Which row each row swaps with, under one turn or mirror
The rows were stretched afterwards, more along some directions than others.
tud: [ 13  -2   9  -1  21  11  10 -20 -22   8 -11   5  -2  -1  -4  27   1 -14
  14   7 -20  12   4  10   2 -17 -18   1   5 -15  -5]
vek: [ -7  12  10  -2   6   5 -23  -3   5  -4 -24  -1   6   5   0   7   3  -8
 -21  -7  -6 -17   9  15   5 -29  13 -12  11  -8   8]
Rara: [  6  11   3  -8   2   5  -3 -10 -10  14   0   1 -11  -3  -7   0 -21 -15
  14  15  -7  -2  15   8   0  -3   7 -10  -2  -4  14]
paz: [  6   7   7 -16 -25  -5  -9  -1   1  -1 -20   7 -10 -19   3  27   2  15
   4  27  -2 -13  18   7  12 -10  -6  24 -10   4   3]
Guda: [  2  10 -11  -5  -7 -29   8 -13   4   7  -4 -17   2 -24  -8  -5  13 -15
  -4 -38  13   2  -8 -10  16  -9 -22  -8   9  -9   8]
toger: [ -8  10   0 -20   8 -11   1 -20 -14   1 -25  -6  20  -1  -8   7   2   8
   7  26  -5  -7   1  -8   1   2 -10  13  -8   2  -5]
lunid: [  9  10  -4   8 -19 -11  15   7 -10   9   9   7  -2 -20   8  -2  15 -11
   7 -32  -3  25   0   2   8   0 -18  -4   1  -6  -6]
Fiz: [ 12   3  10  -1  17   3   7  -5 -17  10   0  -3  -4  -5  -3  34   8 -17
   2 -16   1  17   1  10  -7  -9 -26 -15  12  -3   1]
vokab: [  1  14  16  -8  18   1  -1   7 -14  13  -2 -13  -5   2  -1  32 -12 -15
   8 -10  -8  21   6  21  -1   0 -16 -10   0   4   1]
fup: [ -8  14   4   1  -7 -22 -14   2  -3  15 -12   4   1  -1 -11 -28   4 -14
 -15  18 -27 -16  -3   3  -1  -9   0   0  -7   3  -7]
Mukun: [  0  11  -3 -10 -12  14   9   2  10  -9   0  13   6  13   1  -1   3  19
   2   2  15   9  11  11   3   5  18 -11   6  -8  16]
novev: [  1  -2  -3   2 -11 -29 -12   1  -9   3   0  -8   7  -8   4  23  -1 -11
  -7  18 -10  22  -7  -4  21   1 -28   7   3  11  -4]
dovo: [ -6   9  21   8  -8 -15 -16  -7  -2  -1 -16   1  -4  15  -2   2 -12 -21
 -21  11  -2 -13 -13  12   7   3 -25   4  -9  14  15]
bodi: [ -5  -3  -2 -15 -16 -26 -13 -22   0 -11  -8   2  -3  11 -31  -1  -6  -7
  -7  13   6 -25   3 -10  11 -11   0   4  -6  -4   9]
lave: [-10   1 -10 -23 -16 -17 -24 -20   7   4  -3   2  16  -7  -8 -16   2  -9
  -3   4  -1  -1  -3 -12   5 -14   1   8   7  -9  -7]
nuzam: [ -4   1  -8  15  14  -8  12   0 -17  11  -6  -7  -3 -11   2  -2 -16 -27
  17  11 -16  -6   4 -11  10  -2 -12   7   0   1   1]
Dek: [ 12  -5  -8  13  -1 -17  16  -4   3  -3  19   1   5 -10   5  14  -8   8
   4  19  -4  23  -3  -2  -2  22  -2  -9   8   2  13]
nikev: [ -8  11  -1  -7  -2  -3 -19  10  -3   6 -27 -13  15  11 -10  17 -15  -6
  -6  10 -14  11  -8   3  17  -6 -25  -1  -3 -20   0]
Vazas: [ -1  11 -19  13 -20 -14   6  -1  -1   7  22   8  -1 -22   1   8  -6 -16
  10 -25  -5  25  -4   5   3  14   5 -20  11   1   7]
zik: [-23  -7   1   1  22   5   1  -4  -5  17   0 -12  -4  -4 -17 -11 -15 -15
   2 -14   5  -5  -3  -6   2 -19  11 -12   6  -9   5]
bofer: [  5 -18   5   7   9 -10   6 -16  10   2   5   5   6   0   6  -7   0   7
 -14  22   7 -11   9   2   1  -4  16   5  10   6  21]
movav: [ -7  -2  17  16  12  11 -26   7  -9   0  -6   7  18   7  12  -7   9 -20
 -14  10 -12  -2   7   1   9 -14   7   1  12   9  -5]
vumi: [ -2   0   1  18  19  -4  29   0 -17  14  -5 -16  -6 -13  10  23  -8  -5
  13  -3 -11   4  -3  -5   4   9 -21 -10   2   0  14]
Piri: [ 12  -4  13  -1   3  -6   5   0   5 -15 -10  -7   7   6   7  28   6  13
  -8  33   5  -9   0  10   0  18 -13   8   0 -11  27]
kamav: [-14 -15   2   8  29   8 -17 -12 -12   3 -11  -2   9   7   8 -12  -3  -6
  -4  -9   3  -4 -11 -17  13 -15  -4  10   0  10 -16]
ganes: [-12  -6 -12   5 -11 -21  -7  -3  -9  -4  -1  11   4  -2 -12   1  -9  -8
   6   5   7  -5  -7 -21   9   3 -10  14   7   6   9]
Tomut: [  3 -17  -9  13   5 -34   6 -19   4  -4  -2 -28  -6 -12  -9   2  -2  -5
  -6   0   7  -6   5 -14  19   2  -8  -2  12  -4  28]
riko: [-13  21   6 -16 -12  -9 -23  -5  -1   2   9  -4  11 -19  20   8   6  16
  -4  -2 -17   2  11  -5   4   7  27 -10  -1   4  15]
varor: [-17 -14   0  -9  -8 -24 -17 -22   8  -1 -11 -11  -3  -3 -16   2 -13  -2
 -22  28  -9 -15  -9  -5   3  -9  -1  -3  -4   0  11]
vugu: [ 13 -16   6  -3   8   2 -15 -19  -9  -4  16   8   2  -9 -20  16   6 -12
  -2   6 -19   8  -6   7  -9 -23   4  -9   3  -5 -11]
buzu: [  4 -10   1   5  11  -1 -16  -3 -10  -8   0  14  -2 -12 -19  22  -3  -7
   0   2 -11   3 -18   6  -2 -22 -16  12  -9  -1 -21]
Vutat: [ 13   5  13  12   9 -16 -21   5 -20   6   8   2  10   5 -13   6   1   6
   0 -12 -14  -3  12   5   9  -3  25  -7  -6  11  11]
tudi: [ -9  -5   2   1   9 -32  -7 -31  -6   2   5   2   9 -16  -7   6  10 -12
 -14 -18  -1  -9   4  -1  -3 -13  16  -6  13  13  10]
Gine: [ -5 -24  10   1  34   3  -1 -25 -11 -10  -6   2   2  10   3  25  -1  16
  -6   8  -2 -12  -4  -2  -6  -7  12   6   7   4  13]
robus: [ 14  20  19   8 -13 -12 -24   4   5   4 -17  10  10  -5   0   3  12  -6
 -25 -18   4  -9   7  26   0 -10   0   3  -8   2   5]
Rok: [ 15  -1  -5 -11  -1  -7  15   0  13  -1  15 -14  -7 -10  12  13  -2  -8
  -1  11  19   1  -5  -6  -6  22  -9  -8  10  -6  17]
vini: [  1   9  13  -8   9  10  12 -11 -20 -13   1  19  12  22  -9  19   5  -5
  26   3   7  18  -6  11  -1  -1 -30   2  20   2   3]
Zev: [ 20  -4  14  22   0 -22  -5   3 -11   0  12  12  -9  -6  -6  25   7 -20
 -12 -11   0   1   4  22   5   0  -8   2 -13   5  -7]
veb: [-14   4  -6  -8   8  -1  12 -17   8   0 -20  -2   3   5  12  18  10  -7
 -20 -16  11  -1  -8  12  -4  -1 -11  -8  15 -17  -2]
Vaba: [ 13   4   6  -4  22 -12 -12  12 -10   0  13  -9 -14   6 -18   3  -5 -24
  -3 -16   1   4 -11   8   0  -7 -12 -10  14   9 -10]
nen: [-22 -10 -11   1  -6 -30 -17  -2  12  -2  -6 -18   2 -17   0  -6 -13   2
 -24  24  -7 -13  -5 -20   9  -4  -2   6  10  15  10]
Gef: [ 4 -1 11 -1 -6 15 -5 12  6 -8 12 14  0  0 -5 18 12  9 -6 -7 15 27 -8  7
 -8  2  4 -7 21  2 17]
dudov: [  7  10   9  -6   1  -9   7   5 -16  17 -18 -11  -5  -2   6   2   9   2
   4  16  -3   3  19   0  17  -1  -6   5   0  12   6]
sapub: [ 15  -2  -3  11 -11 -21  32  -6  13  -4  13   6 -10  -8 -14   1   8  -1
  15 -20  18   1  -2   1   8   2 -13   0   6 -12  20]
rekez: [ -8  16   0  -9 -15  -4  -2  -6  11   2 -17   8   1   4  12  -1   0   6
 -18   5   6  -7   0  -5   9   8  14  -5   3   0  18]
tep: [ 15  -3   8  18  12  -9   4  -9 -23  11  -1   5   1   3 -23  12  -4 -32
  -5   3  -9   0 -18  11  -4  -9 -17 -16   0   6  -3]
salup: [-12 -23   8  11   3 -25   6  -6  12 -16   0 -10  -9 -10 -10  16  -2  14
 -16  26  -6  11   2   1   1 -15 -19   4  22  -3  32]
mukug: [  0  10  15 -16   2  18  -9  10 -16   4  -3   2  -1   9 -10  29 -13  -6
   8  15   1  14  13  12  -7  -6  -6  -3   1  10   7]
Veke: [ -5   1   9   8  -7  12   6  11   8   5  19   8  -7  -5  -4  -3 -11 -26
   8 -14  -1  21  20   9  17 -24  -1 -13  22 -20  11]
lod: [  6  11   5  -8  -7  11  -3  15   2   8 -12   2  -7   3   9   4 -12 -13
  -8  12  14   4  23  13  16  -3   1  13 -11  -4 -11]
vevom: [ 20   0  14 -10   7 -11  -9  19   0  -8  -7 -14   6  12  -3  13  -1  28
  -9  25  -8   3   6   2  -2   1  -3  19  -8   3   0]
gusid: [  9  -6  -9  -3   0 -27  15  -1  -4   3  22   0 -10 -12  -9  13   6   0
  -6  -4   0   5   3  15  -3   5  19 -27  -7   5   0]
fomaz: [  9  -5   0   1  -7 -27   6   1  -3  -8   1  -4  10  -1  20  18   6  17
  -8  33 -21  22   6   0   9   8 -10  16  10  13  -1]
refit: [ 21   5   3  11  -4 -14  -5  -5  10 -13   1   1  -2  13   7  16  -2   6
 -17 -19   6  -1  13  23  12  10  14   8   0  -7   3]
vago: [ -2 -22  20   7  22 -14  -5 -10   4 -19  11  -4   2  11 -17  13 -16  16
   2  23   0 -11   2  -4  11 -11  -1  12   3   4  17]
fid: [-10  10  -4   2  -7  12   6 -19  -7   0  10  24  12   9   2   8 -18  -4
  14   1 -19   9  -8  -1   6   7  13 -16   3  -6  15]
suzoz: [ -3   4   8  -8  -2   9  -5  -5   9   3 -19 -17   9   3  29  15   6  11
  -9  -7  26   3   6  -3  14   2  -6  13   2   7   2]
ferag: [-12   2   6  -6  -5 -33 -25 -10  -4   1 -12 -10   5  -8   6  -6  -1  -6
 -31   0  -4 -14  -2 -14  12  -4  -8   6  -7   9  -3]
logim: [-11 -12  -3  -5  22   3  19 -15   5   2  -5 -10  -8  10  16  17 -16   1
   1  18   1  -3  -7  -1  -9  15  -2  -5  11  -6   9]
sif: [ 13  -4   0  12 -20 -25  -6  14   2  -5   0   9  -1  -8 -27  19   5  10
  -6  -2 -11  21   3  14   7 -16 -11   9  -6 -12  10]
Fur: [-10  15   6 -13   0  -3  -7  -4  -4  11 -25  -8  -7   3   3 -14   2 -16
  -7 -15  -6 -15   6   1  12 -22  -6   2  -2   0 -14]
povum: [ -1  -5  -7  -1  -9  -3   6 -14 -10   3  15  17   1  -2 -19  10 -19   3
  31  10  -8   0   4 -21   0   4  15   2  14   7  28]
timib: [  8  -9  -1   7  15 -10  11  -7  -7 -15  16   5  24  -7 -11  22  14  19
   9  -5   6   6   9   3 -10   6  18  -8  10  -8  14]
gabed: [  5   5   3  -9 -12 -16 -26   6 -25  16   4   8   6  -9 -19  20  -2  -2
   6   0 -11  19  -7   1  12  -6 -12   1 -12  11 -14]
gogad: [-29  15  -4 -17  -7 -15 -12   0  20  -3  -3 -20   0  -1  12 -13  -1  16
 -17   0   3  -3  -7 -12   4   6   3 -12  21   3  23]
musu: [ -2   6 -12  -5 -32 -14 -16 -13   6 -15   4  10   3  -1 -11  -3 -10   7
  -2   8   2 -19   4   3  14   0  14 -11 -10  -9   2]
Deko: [  5  15  -7 -17 -17  -2  10   0   9  10  12  -4 -15  -8 -12  13 -12 -22
  15 -10  20  -4  -2   0   7  14 -13 -10 -12 -20   5]
bolak: [ -1   5  15  24  16   1 -15   2   5   6  -8  -3  20   2  17 -13   4 -17
 -16 -12   3   4   6   6  18  -7  -2   0   8  -1   2]
Sozum: [  9   3  11   9   3   2   5   6  -1   6  -3  20  -8   6  -4  29  -8  -8
  -1  14   1  14   2  28   4  -2 -11  22 -10   4  -4]
vosom: [ 11  -1   0  -6 -24 -22  26  -2  27  -8  13  -1 -16  -7  -8   8  -1  23
  -6  11  19   4   0  14   0  11 -16  10   3  -3  14]
tafud: [-18   1  14  -9  23  -1  -8  -9  -1  -9  -6 -14  23   4  -5   9   6  -1
   2   0   8 -11   1  -2  16 -15 -22   0   7 -16  10]
zedun: [-21  -3  -9 -19 -11  -8 -12 -15   6  -5   2  -6  18  -9  -5  -4   1  27
  -6  18  -6  -1   2 -17  -6  -3  22  -8   7   2  16]
Rofen: [ 18  -8   3 -11  19 -10 -18   5 -11   9   1 -26  -6 -12  -6  10  -2  -6
  -5  -4 -13   2  16  -8   3 -17   3  -2  -3 -14 -11]
neta: [ 14  -7  -3  14  -4  11  24   4   5   1  33  11 -14  -1  -9   9 -16 -13
  15  -1  -7  22  -3   7  -9   9   9 -22  17 -14  16]
nel: [ -4   5  -5 -13   3 -34   5 -36   2  -6   2  13  12 -14 -14  12   4   7
 -10 -13  -8 -14   0   9 -16  -1  22 -13   0   4   6]
lek: [  0   9   2   3   7   0   0  18   1   9  -7 -28  -2   3  16 -13  11   0
 -15 -21  10   5  -6  -8  11   6  -7 -16  18   0   8]
nimut: [ 15   0   2 -11  -1  -6   2 -21 -13  14  -9  11   5  -3  26   5  23   2
  -6   0   8  -1  -6  -6  -5  17   6   8  -7  18 -11]
Zave: [ 23   6  20   4   4  14 -29   9  -7  -3   9   1   5   5  -3  29 -12  -8
   1  -2  -1  16  12   4   6 -11   0   7   3   4  -6]
Kado: [-18  14  -8 -12  -9 -13  -8  -1  -8  21 -20   0  13 -10   4  -5  20 -23
   0  -7   2 -12  -6   4  16  -8 -20  -2  -1  -7 -10]
Mog: [  2   7  -1 -12  -2   5  22  -5  -8   5  11  -7  -3  -7  11   6   0   4
  13  -5  14  -4 -12 -10   1  18  -9  -9   1  -5   8]
Kabug: [-10 -19   4  12  15 -15 -22 -25 -24  -5   7   7   8  -2 -17   2  -1  -3
  -9 -10 -17   6  -1  -9   5 -22  16  -3   8  17  -7]
buti: [ -4 -11 -14  17  -1 -17  17   0  -3  -7  -5   4  -2 -15  -4  -3   3 -10
   1  29  -9  -7  10   1   1   4  -8  13  -7 -11  -3]
Ros: [  6 -17  -4  -1 -14 -29 -10 -13  16 -19  -1   1   2   8 -22 -14  11  -3
 -17  -3  16 -10 -11  -7   4 -17 -10   7  17   1  -1]
num: [  1  -6   2  -9  -5 -32 -15 -20 -11  -2  -1  -7  10  -6 -18  -2   6  -3
  -9  -2  -5   2  -8  -3  11 -19 -20   5   3  -7 -14]
Neron: [  1   9   7 -29  -6   9  -8 -13  -3  -4  -1  15  11   8 -13  12  -3   8
  17   8  -8  17  13   9   3 -12  10   4  12 -18   4]
zuvi: [  8  -3 -13   3 -24 -21   0   5  -4  -5  22  17  12 -12  -7  22   6   6
   8  17 -14  28 -10   4  11   2 -13  -4   3   4  -2]
Pim: [  9  23   6 -22 -22  -3 -11 -10  -3   8  -6  12  18  -9  17  12  28   9
  -7  -3   7  10  17  11   7   7  20  -6  -9  -7  -4]
Bizu: [  4  16  10  -9 -13  12  18 -17 -11  -2  -1  10   2  14  -7  15   8  -9
  20   2   0   8   9  16   2   1 -11 -15  10 -13  15]
buked: [  7   5  12   0 -10 -20 -12   2  10  -7 -10  10  10   1 -16  16   0  18
 -13  29  -1   0   6  16   4  -5 -13  10  -8  -3  15]
vutud: [-19  15   2  -6  -5   3 -14   9   7   4  10 -10   6  -6  12  -7   1   3
   1 -23  -3   9  -5 -16   4  -2  11 -13  25   4  20]

Swapped with Veke: dovo
Swapped with toger: timib
Swapped with vugu: logim
Swapped with lod: robus
Swapped with gogad: zuvi
Swapped with nen: Vazas
Swapped with Zev: Fur
Swapped with paz: refit
Swapped with tafud: vini
Swapped with fomaz: riko
Swapped with neta: varor
Swapped with vutud: novev
Swapped with Deko: Ros
Swapped with sapub: bodi

